In the data rows, the value 128 means zero.
Every row has a hidden score. How much higher is the second row's score than the first row's in each pair? 20 means about the same, 40 much higher and 0 much lower. The score is a weighted sum of the row's numbers plus the product of two more (or one squared), each taken from its middle value.
[137 100 151 140 107 146 123 141 117 111  90 120 146 117 151 117]
[127 180 120 125 173 182 160  74  93 127 130 167  53 175  69 190] ~ 18
[144  85 137 137 100 131 126 156 128 113  93 123 154 124 157 113]
[120 147 116 128 143 114 132 119 119 130 152 118 134 123 125 137] ~ 19
[135 147  82 135 114 122 113  99 126 141 167 117 105 137 118 151]
[106 136 126 123 101 108 111 107 118 135 147 121 123 141 141 158] ~ 15
[111 121 146 109 123 134 118 130 140 131 112 142 132 132 130 132]
[130 176  92 135 165 144 148  98  93 135 166 154  82 169  81 179] ~ 30
[117 134 151 105 139 124 137 127 144 130 114 137 130 123 115 121]
[126 162 107 121 137 126 143  94 103 132 149 135 102 146 105 171] ~ 20
[117 148 106 136 138 119 139 124  84 130 156 146 125 152 117 158]
[123 122 152 117 117 141 102 117 135 126  67 143 121 126 141 128] ~ 24
[137  71 139 153 104  94 165 173 122 117 132  83 157 134 156  88]
[130 184 119 127 176 168 174  88  89 127 136 159  68 172  63 176] ~ 16
[141  93 117 147 114 115 143 151 117 125 129 105 145 121 143 115]
[141 129 123 152 143 121 132 126  90 138 130 146 124 127 123 130] ~ 24
[144 160  77 159 164 146 149 104  68 130 171 138 106 148 100 174]
[135 137 135 122 132 155 125 114 125 117  97 137 118 128 120 147] ~ 11
[110 127 111 133 109 101 106 128 152 140 164  99 140 116 149 119]
[117 152 156  99 159 156 148 125 152 117 101 149 111 131  93 122] ~ 10
[100 111 149 100 133 145 141 142 165 117  97 137 132 121 121 103]
[136 137 108 166 116 127 114  98 107 143 142 110 105 114 147 127] ~ 33
[160 145  88 167 110 118 148  98 100 147 167  84 103 109 126 129]
[150 113 128 141 114 138  99 151 140 131 126 119 146 116 157 103] ~ 15
[137 153  85 143 174 139 157 118  93 133 183 154 115 150  83 162]
[118 115 114 139 148 132 130 131 100 109 134 152 130 130 131 137] ~ 21
[124 138  96 126 155 140 126 116 127 136 151 146 119 136 110 153]
[180 133  96 177 129 137 121 110  98 149 137 119 105 102 123 122] ~ 28
[137 139 138 119 157 164 137 125 129 121  99 162 111 129  99 133]
[166 156  66 178 137 149 112  61  67 143 141 151  70 143 120 190] ~ 37
[128 141  92 156 129 116 118  99  99 145 158 133 104 137 129 147]
[122 165  68 135 122  91 136  79 102 160 194 106 100 139 116 172] ~ 16
[118  94 127 129 132 156 112 156 148  99 123 133 161 119 152 115]
[107 142 172  80 134 130 131 138 171 124 101 122 139 128 108 115] ~ 19
[122 124 126 139 134 132 121 120 118 139 131 141 128 118 138 136]
[147 139  90 157 114  99 117 119 142 158 167  85 130  94 140 101] ~ 20
[183 140 117 139 117  92 100 146 159 164 143 104 145  85 136  74]
[142 106 139 131 119 115 134 155 133 120 137 112 154 118 139 115] ~ 20
[122 122 106 133  99 122  96 129 132 143 155 133 133 141 139 143]
[104 114 161 104 128 157 116 135 153 106  84 146 127 128 131 120] ~ 8
[126 150  77 145 151 133 148  95  87 134 161 145  99 139 107 154]
[132 114 115 141 132 115 114 152 145 134 143 126 151 102 144  98] ~ 19
[114 129 116 118 143 130 114 118 136 133 112 135 125 135 124 141]
[185  82 194 144  81 114 144 212 124 135 105 103 171 124 177  68] ~ 29
[132  69 134 149 113  98 146 179 137 123 134 101 162 127 159  83]
[130 151 146 129 145 154 139 106 102 124 101 158  96 154 101 166] ~ 21
[123 141 119 132 141 117 138 125 114 130 153 120 135 124 124 143]
[156 117 102 169 136 139 143 130 107 133 139 112 125 100 131 114] ~ 19
[176 148  84 172 134 126 131 105  86 148 144 115 103 113 112 134]
[133 137 115 151 133 143 140 116  81 122 142 136 117 135 122 146] ~ 18
[122 120 144  98  85 113  98 137 145 135 125 136 144 142 143 131]
[125 123 123 125 113 100 112 137 143 139 139 112 147 123 142 125] ~ 18
[123 155  89 141 146 121 147 103 102 130 184 114 117 134 111 155]
[139 126 127 138 134 128 120 140 123 142 134 118 143 113 130 131] ~ 18
[146 154  96 159 120 118 124  90 102 141 161 104 100 118 129 142]
[155 151 129 140 180 158 167 110 112 132 115 140  90 114  90 112] ~ 7
[126 146 126 119 159 156 128 118 142 136 128 151  98 143  93 137]
[101 113 130 122 115 126 112 126 132 114 121 128 142 129 143 137] ~ 27
[ 96 132 163  76 140 132 122 142 181 126 110 138 127 136 110 109]
[128 107 133 125 127 127 110 156 146 120 129 132 160 116 148 113] ~ 20
[118 110 124 118 120 107 112 132 138 137 130 125 148 113 146 117]
[122 104 147 124  93  96 120 156 141 132 123 117 152 124 166 106] ~ 27
[116 116 163  95 135 138 137 149 166 119  94 131 137 121 117 104]
[125 117 128 121 129 124 118 127 127 132 112 151 120 125 127 129] ~ 25
[122 113 137 130 123 110 106 144 141 131 142 129 149 120 147 112]
[114 120 147 117 104 116 118 144 143 121 133 119 153 121 150 125] ~ 18
[119 108 130 128 136  98 128 165 137 130 130 130 162 112 148  90]
[166 142  80 171 133 137 120  90  90 144 144 127  95 120 125 152] ~ 20
[122 114 136 126 119 102 129 155 140 135 149 104 157 125 144 118]
[109 137 125 111 131 136 124 118 129 111 118 131 127 135 127 134] ~ 20
[136 153 163 114 167 194 170 112 142 122 102 140  90 136  78 138]
[126 148 128 124 129 101 130 104 103 123 138 125 120 131 125 160] ~ 36
[132 131 129 135 131 121 131 119 100 132 129 125 127 120 131 148]
[132 131 126 143 113 125 129 110 101 130 132 117 122 129 135 155] ~ 22
[122 122 132 114 136 137 106 134 146 119 122 149 135 133 126 128]
[153 136 113 153 127 107 111 119 113 147 140 112 119 107 135 113] ~ 23
[140 122 148 124  86 109  93 124 137 141 118 121 134 122 150 135]
[112 117 147 112 108 106 113 137 123 133 122 143 140 136 146 128] ~ 24
[178 151  92 169 157 133 140  97 101 151 133 124  89  96 106 117]
[164  77 143 174 101 145 128 172 126 115 105  92 145 107 176  80] ~ 36
[110 109 100 145 123 108 150 123 116 125 159 103 128 131 138 135]
[124 176 110 119 177 174 152 119 122 104 150 152 104 163  74 156] ~ 23
[111 114 114 128 138 126 125 158 128 114 132 132 158 130 142 118]
[116 117 132 116 116 141 104 142 139 114  98 139 151 136 145 128] ~ 21
[140 144 107 150 128 129 122  94  90 138 140 137 107 139 122 180]
[126 121 127 123 125 121 115 135 121 122 110 138 144 126 138 133] ~ 17
[104 152 128 109 157 163 153 125 131 114 143 159 107 160  86 144]
[103 154 124 106 142 132 133 114 126 138 139 160 104 167  96 153] ~ 24
[109 124 132 111 108 112 109 117 136 126 115 136 129 131 141 137]
[111 111 141  99 151 138 112 154 173 113 100 146 145 123 121 106] ~ 11
[154 127 130 143 128 118 118 138 113 142 133 124 137 116 126 110]
[131 152 132 128 149 193 146  96 119 118  88 152  93 135 100 148] ~ 16
[118 144 119 117 127 121 126 117 127 140 165 144 119 152 104 165]
[127 109 132 137 116 132 127 140 125 119 120 109 146 122 146 118] ~ 15
[120  93 107 128 135 135 109 151 155 121 125 126 157 113 148 112]
[176 177  79 179 175 191 161  76  67 123 151 137  63 141  79 175] ~ 35
[102 125 125 106 131 140 106 136 152 112 110 145 134 150 124 138]
[168 181 101 183 152 146 163  61  38 133 153 127  72 131 103 177] ~ 21
[ 84 139 146  95 123 150 125 120 168 110 102 136 126 134 127 126]
[111 127 153 102 105 147 112 137 159 128 112 135 138 133 127 125] ~ 19
[114 119 131 112 106  97  93 150 150 141 129 123 155 137 156 128]
[117 108 142 115 129 180 117 131 157  95  68 130 134 123 134 122] ~ 10
[140 133 156 127 117 106 125 140 124 144 133 117 144 113 146 107]
[ 92 143 137  92 151 146 119 123 172 118 107 142 124 145 109 126] ~ 15
[122 112 149 128 128  98 145 150 123 139 148 116 152 120 142 104]
[132 115 143 118 114 113 110 146 135 134 130 135 149 121 143 122] ~ 14
[160 136  81 167 150 122 148 104  82 136 133 127 109 107 122 125]
[115 114 140 103 113  98 132 151 162 134 137 117 150 124 132 104] ~ 20
[ 98 155 137  85 164 136 132 127 171 127 123 150 107 152  88 128]
[102 114 130 122 106 118 114 124 118 116 118 128 138 134 145 140] ~ 32
[123 109 135 112 115 100 107 156 151 129 127 138 161 125 154 112]
[ 94 156 199  65 153 170 138 129 194 113  72 153 106 147  82 112] ~ 18
[ 90 167 110  93 160 165 134 106 172 125 138 146  96 157  86 146]
[107 125 117 126 105 111 121 114 124 137 147 132 128 127 141 138] ~ 24
[101 127 146 108 128 183 119 114 147  90  90 142 114 144 124 148]
[112 163  88 131 125 100 129  90 102 148 171 120 110 152 116 180] ~ 26
[143 156  74 154 142 125 147  86  77 131 154 126  98 131 118 168]
[190 176  67 202 149 148 159  55  52 140 164  98  63 105 105 143] ~ 20
[127 114 118 135 122 104 122 157 145 134 142  99 157 124 149 108]
[100 156 152  91 167 159 147 121 148 125  93 137 109 147  91 133] ~ 17
[117 122 136 115 112 111 119 132 116 133 131 133 137 134 135 140]
[152 150  85 149 148 115 144 111 109 145 174 109 120 115 108 140] ~ 13
[109 145 125 105 114 109 115 116 136 136 154 124 128 152 116 164]
[118  48 145 150  87  92 145 169 137 139 136  96 150 129 177  83] ~ 25
[116 142 138 122 115 114 129 105 115 134 130 131 118 128 131 147]
[110 139 110 134 113 120 124 110  98 132 163 140 117 158 125 175] ~ 28
[173  92 115 183 113 103 134 143 124 149 127  82 129  79 155  52]
[168 153  92 176 155 139 146  99  75 135 139 123 100 111 116 130] ~ 19
[126 126 131 109  99  98 110 149 155 143 143 117 155 122 154 115]
[136 187 124 104 168 130 165 113 125 146 162 136 102 142  67 158] ~ 12
[126 134  99 133 157 119 140 136 118 124 164 139 142 121 116 132]
[ 95 112 170 105 123 140 111 142 153 107  90 155 136 134 137 120] ~ 39
[137  79 169 134  82 111 138 175 138 114 109 102 162 137 175  91]
[128 162 103 133 162 180 143  84 104 107 110 142  87 146 101 171] ~ 8
[137 150 159 110 156 159 139 121 131 126  99 146 114 137  97 138]
[117 128 165 101 167 138 147 153 148 117 112 146 137 118 107  94] ~ 26
[118 136 138 117 156 166 125 120 144 129 112 156 112 144 105 143]
[113 139 123 125 117 138 116  99 124 119 119 128 120 143 132 157] ~ 27
[132  90 121 147 112 137 130 138 120 109 115 119 142 118 149 126]
[125 133  95 139 131 148 120 108 129 123 165 135 119 130 123 154] ~ 22
[130 144 143 122 152 150 155 110 113 111 113 126 105 134 104 144]
[136  98 157 142  91 128 146 159 125 128 133 100 151 126 151 115] ~ 29
[178 146  91 178 148 135 135 116  95 151 130 104 110  93 125 103]
[119 134 105 126 129 109 129 117 111 138 150 135 125 126 129 146] ~ 21
[112 123 133 103 105 100 100 125 144 129 111 118 146 136 151 136]
[132 115 137 133 129 143 116 135 124 112 109 132 143 120 136 128] ~ 13
[116  93 139 115  91  80 138 161 151 133 141  96 161 136 164 104]
[124 105 124 125 120 129  98 136 136 126 125 130 145 127 143 133] ~ 16
[133 128 132 128 143 141 121 128 120 133  97 174 105 137 112 137]
[133 127 123 126 120  99 121 125 123 141 140 129 134 116 128 128] ~ 15
[ 97 164 112  93 155 132 130  99 147 144 136 147  92 168  87 155]
[177 175  89 183 151 125 143  73  85 156 171 108  70 113 100 132] ~ 23
[178 145 118 166 134 118 129 101  94 146 143 118  94 111 112 124]
[115 128 162  96 154 139 129 162 169 114  96 146 148 127 108  93] ~ 17
[130  93 149 141 109 134 125 173 140 112 115 113 164 126 173  93]
[138 184 113 132 193 177 163  92  97 124 132 166  70 160  67 171] ~ 10
[135 125 157 114 107 134 111 135 127 109  90 129 146 126 148 128]
[109 123 150  94 152 139 134 160 174 121 119 132 154 119 115  96] ~ 6
[126 112 152 125 113 128 128 131 116 124 101 119 138 121 142 131]
[119 181 165  96 189 174 187  94 137 122 109 139  68 155  60 147] ~ 10
[140  83 129 141 128 115 146 160 119 127 123 120 153 119 141 100]
[136 114 143 117 130 137 120 160 143 118 113 136 164 111 148 112] ~ 19
[125 113 122 129  98 138 104 136 147 115 121 113 144 123 156 131]
[130 135 126 125 126 143 116 116 123 125 129 147 112 144 120 166] ~ 19
[137 152  90 153 144 120 140  95  88 133 171 119 107 130 112 156]
[105 127 128 110 125  94 130 144 133 137 164 126 152 128 130 127] ~ 19
[134 127  87 162 122  95 108 118 118 154 149 113 118 111 143 102]
[136 150 148 117 145 146 140 122 139 125 136 134 112 133  94 143] ~ 8
[147  86 156 152 101 136 125 163 120 118  88 126 153 117 167 104]
[128  91 134 143 105 105 146 163 128 121 143  91 153 129 157  99] ~ 18
[135 159 140 125 129 112 148 104  81 135 124 139 103 148 103 169]
[140 151 116 120 146 137 146 117 111 125 130 148 110 134  97 139] ~ 10
[ 91 117 128 102 117 124 110 130 163 116 130 118 149 131 145 125]
[126 133 121 129 128 124 114 124 120 133 131 145 130 137 120 147] ~ 22
[106 123 153  98 139 165 128 136 168  99  93 136 134 128 112 110]
[148 128 101 151 111 104 112 108 116 150 153 123 111 114 129 119] ~ 28
[133 118 115 134 142 116 141 145 118 127 131 125 147 113 130 117]
[117 159 121 126 165 170 152  90 120 126 113 158  75 143  93 156] ~ 23
[154 145  72 171 159 119 123 115 110 142 156 117 116 107 123 125]
[166 149  90 175 158 133 138  90  89 137 140 134  88 102 118 130] ~ 17
[113 103 127 123 109 114 120 137 143 124 135 118 146 119 154 121]
[106 146 135 112 149 156 134 104 132 117 112 157  92 156  98 149] ~ 22
[117 123 112 139 134 158 133 120 120 101 135 121 139 123 134 144]
[142 130 117 146 124 115 121 126 124 140 145 118 134 108 131 123] ~ 22
[128 111 151 111  89 121  88 139 144 128 110 137 145 134 158 129]
[110 120 140 117 145 153 119 138 145 108  83 157 130 120 129 118] ~ 18
[120  97  93 139 169 133 189 162 127 118 149 101 136 133 110 100]
[123 127 150 132 123 132 122 139 122 116 108 129 145 115 145 113] ~ 37
[ 96 118 163 106  78 128 108 127 134 116 110 131 137 150 153 147]
[145 133 128 131 119 102 122 120 114 144 139 125 129 120 127 133] ~ 7
[130 104 139 138 107 111 121 172 147 132 128 117 162 122 167  98]
[112 120 136 124 140 124 135 132 133 121 139 129 142 118 129 127] ~ 12
[122 158  95 136 146 127 143  96  97 129 162 135  98 150 102 172]
[ 85 116 142  95 122 127  95 139 170 119 106 147 137 146 134 128] ~ 23
[ 99 125 150  89 118 124  96 132 179 122 106 136 138 138 131 113]
[106 113 128 120 100 103 121 138 155 121 149 106 152 129 155 117] ~ 20
[126 132 146 107 137 123 146 130 147 139 133 124 122 128 102 116]
[108 153 148  92 133 139 139 118 146 111 127 141 112 154  94 153] ~ 26
[143 143  83 161 137 130 130  96  97 136 150 121 110 116 127 153]
[116 121 136 125 137 116 133 131 113 122 107 145 131 122 128 117] ~ 29
[124 114 135 125 130 141 120 137 127 113  98 127 148 116 148 121]
[123 183 112 128 161 182 149  74  94 125 148 165  60 181  78 196] ~ 24
[192 110  83 210 123 143 147 121 100 132 134  69 112  85 145  80]
[110 121 116 122 100 124 108 119 128 121 134 134 130 142 135 145] ~ 21
[129 134 109 143 118 129 120 108 112 123 129 124 119 122 136 153]
[130  91 146 134 108 109 134 149 126 123 114 120 151 119 153 111] ~ 21
